Each named move below is a turn or a mirror, shown by a few rows before and after it. Which moves, in which order, take the first row of each later pair to the second? The first pair is answered.
kidoz (before => after):
[ 25.0   3.1  -3.7  11.5   2.9  -1.5 -13.4  -6.8 -20.6  18.1   4.8   7.3
  10.1] => [ 22.1  13.1  -3.7  16.1  -2.6   0.5 -11.5 -11.4 -18.0  10.1   2.2  13.5
   9.9]
[-28.2   2.6  -9.8 -35.8 -16.4 -22.8   0.6  15.4  29.1 -22.7  -5.8  -1.6
  -1.6] => [-25.8  -8.3 -10.2 -42.0  -9.8 -25.2  -0.8  21.3  25.4 -13.5  -5.1  -9.4
  -1.8]
[-12.7  31.3   4.3  -3.9   1.9  21.2   3.5 -21.7   6.7 -12.0  -2.8  -2.6
  -8.2] => [ -3.3  -3.5   3.9 -22.0  22.9  13.7  -1.6  -6.8  -2.8  17.1   2.2 -27.0
  -7.7]
[-10.5  21.8  -3.0  -7.6 -20.3  -8.3  -9.6  17.4  11.8 -11.0  13.2   6.9
  11.5] => [ -4.2  -1.4  -3.4 -20.1  -5.5 -13.1 -13.4  26.3   5.9   8.3  16.7  -9.4
  10.9]
fev (before => after):
[-25.0   2.2   6.2  13.3   4.6  -5.6  24.0   3.5   4.7   9.8 -12.3  -8.1
  17.0] => [-18.0  26.2  12.8   5.3   5.1  13.0  15.9  -2.8   3.9  12.7  -2.5  -9.1
  12.3]
[ -2.0  -0.7  -4.5 -18.3   4.1  -5.7   2.7   9.8 -15.3  15.7   8.5  -5.0
  14.9] => [ -1.4   0.5  -4.7 -18.2   4.1  -4.2   2.6   9.6 -15.7  15.9   9.5  -5.3
  13.9]
[  1.1   0.0   6.1  38.6   5.8  -2.2  14.6  -5.7  -8.8 -22.1 -10.8   6.7
  11.4] => [  7.4  21.7  11.7  31.6   7.1  14.3   7.9 -12.0  -8.4 -19.7  -0.5   6.7
   8.5]
[-26.8   2.6  -1.8  31.4 -14.5 -15.2   2.9 -10.6  -2.8 -15.3  -7.7  17.7
  22.3] => [-18.7  32.2   6.1  21.5 -13.7   7.3  -7.0 -20.0  -3.3 -12.0   5.3  16.9
  17.4]
kigi (before => after):
[-18.1 -17.4   6.7  -7.7  21.8  -4.7  10.1  14.7   0.4  14.6  -4.0 -25.6
  -0.9] => [ 12.3 -31.7   5.3   7.2  19.9   2.2  -0.5   4.6 -10.9  17.1  -2.8 -17.5
  -4.9]
[ -5.5  26.5   3.8  13.3   1.1  19.1  16.1 -16.2  -5.5  -4.3   8.7   1.4
  -1.5] => [  2.3  22.4   1.4  19.3  -3.0  16.5  13.8 -19.0  -7.7  -5.1   6.8   5.1
   0.1]
[-32.1  -5.7   5.0  21.0  -4.5   7.3  24.7  -7.9  19.2 -26.3 -21.4  -2.3
 -22.5] => [-22.0  -6.1  14.1  10.6  10.7  28.5  18.0 -13.6  14.7 -16.7 -14.1 -11.6
 -36.7]
[ 14.2 -23.1 -31.7  -3.0 -40.8 -44.2 -21.8  -0.1   5.6  -3.7   2.2  13.9
  24.0] => [-36.3   6.1 -15.6 -49.5 -16.1 -29.3 -10.1  15.1  25.1   6.8  13.1 -15.2
  13.4]
Vugas (before => after):
[  2.5  38.7   2.5  17.0 -12.2  -7.1  -2.3  -3.7  -6.0   3.6   1.4 -13.6
  13.3] => [ -2.4  28.3  -0.8  17.2 -13.6 -19.9   1.4   3.4  -5.1   4.9  -2.8 -14.8
  19.4]
[  4.0  24.5  18.0  -3.1  -0.7  14.4 -18.3 -12.9  19.3 -11.8   4.0  28.8
 -34.6] => [-16.6  43.7  21.5 -12.6   5.8  13.7  -9.5  -4.1  21.4  -2.0   7.8  15.7
 -19.9]
[-13.7 -20.4   4.5  -7.0  11.9  -7.4   7.0   4.9  -2.2  11.6  -4.6 -13.8
  -7.2] => [ -5.9 -28.3   1.9  -2.4   9.4  -6.5   3.4  -0.3  -2.6   7.9  -4.9  -9.8
 -12.4]
Now pairs of rows:
(two moves a pair)
[  0.4 -10.3  14.9 -33.1  35.3  27.1 -20.5  -0.5   8.1  17.8  12.8 -12.8
 -28.8] => [-27.9  14.6   5.2  12.7  -6.0   9.0   2.1 -15.5  25.2 -39.0 -13.3  30.6
 -24.3]	fev then kidoz
[ -8.4  21.3  -8.6 -16.2 -19.7  -0.3  -6.9  -0.9  14.9 -17.5  -1.9  12.3
  -9.8] => [-11.9  27.8  -1.2 -27.4  -3.2  10.3  -8.2   1.9  12.8  -3.0   5.6  -1.8
  -9.3]	kigi then Vugas
[-10.2   0.3  -0.1 -32.7  -2.3  -5.7   1.9  17.6  -6.5  34.7  13.9 -20.1
  12.3] => [-18.3  27.8  -6.9   0.2 -39.2 -10.1   8.9  -2.3   5.8 -10.7  -0.4  19.8
  10.2]	Vugas then kidoz
[ -4.3  14.4   0.8  18.1  -3.1  14.7  -1.8 -13.1   0.0 -22.7   8.3   5.3
   6.5] => [ -2.9 -30.5  -4.7  11.8  11.9  -5.3   1.3   3.6  -5.6  -5.2   3.0 -12.3
  11.3]	fev then kidoz
[-2.0 15.5  0.3 11.9  1.4 -8.9  2.2  9.6 -2.2  7.8 -1.6 -6.0 25.1] => [  0.7  14.6   6.2   2.8  13.0   1.2  -1.4   9.2  -3.7  16.1   3.0 -15.3
  17.8]	kidoz then kigi
[-10.5  -0.2  -1.7 -12.7   3.0 -19.9   4.9  21.7  -2.5   9.3   0.9  -7.0
  17.4] => [ 11.9  21.5   4.2 -20.2  -1.5   8.5 -12.9   4.7  -5.1   9.1  14.4   3.0
   3.6]	Vugas then fev
[ -8.2  -7.8  -6.5 -19.5   0.2 -28.8   0.5   5.7  -2.5  -4.8 -14.1  -2.7
   6.3] => [-11.5  23.5   2.5 -16.0  -2.9  -3.8  -0.4 -10.5   3.4 -20.0  -9.6   6.7
  -6.5]	kigi then kidoz
[-23.3   7.5   7.5   9.9  -6.4   0.6  -6.0   9.3  10.8 -16.5  -6.9  16.0
   3.7] => [-13.3  10.5  16.8   0.1   7.2  21.5 -14.0   3.2   6.6  -8.0   2.5   8.6
  -8.3]	fev then kigi
[ 50.3 -16.7  -1.7  27.6  10.5   7.6 -28.7 -16.3 -10.1  -2.4   9.2  10.1
  -9.7] => [ 44.8   5.5   7.5  25.1  17.2  24.3 -27.6 -19.9  -8.8  -0.5  14.2   5.0
 -11.0]	fev then Vugas
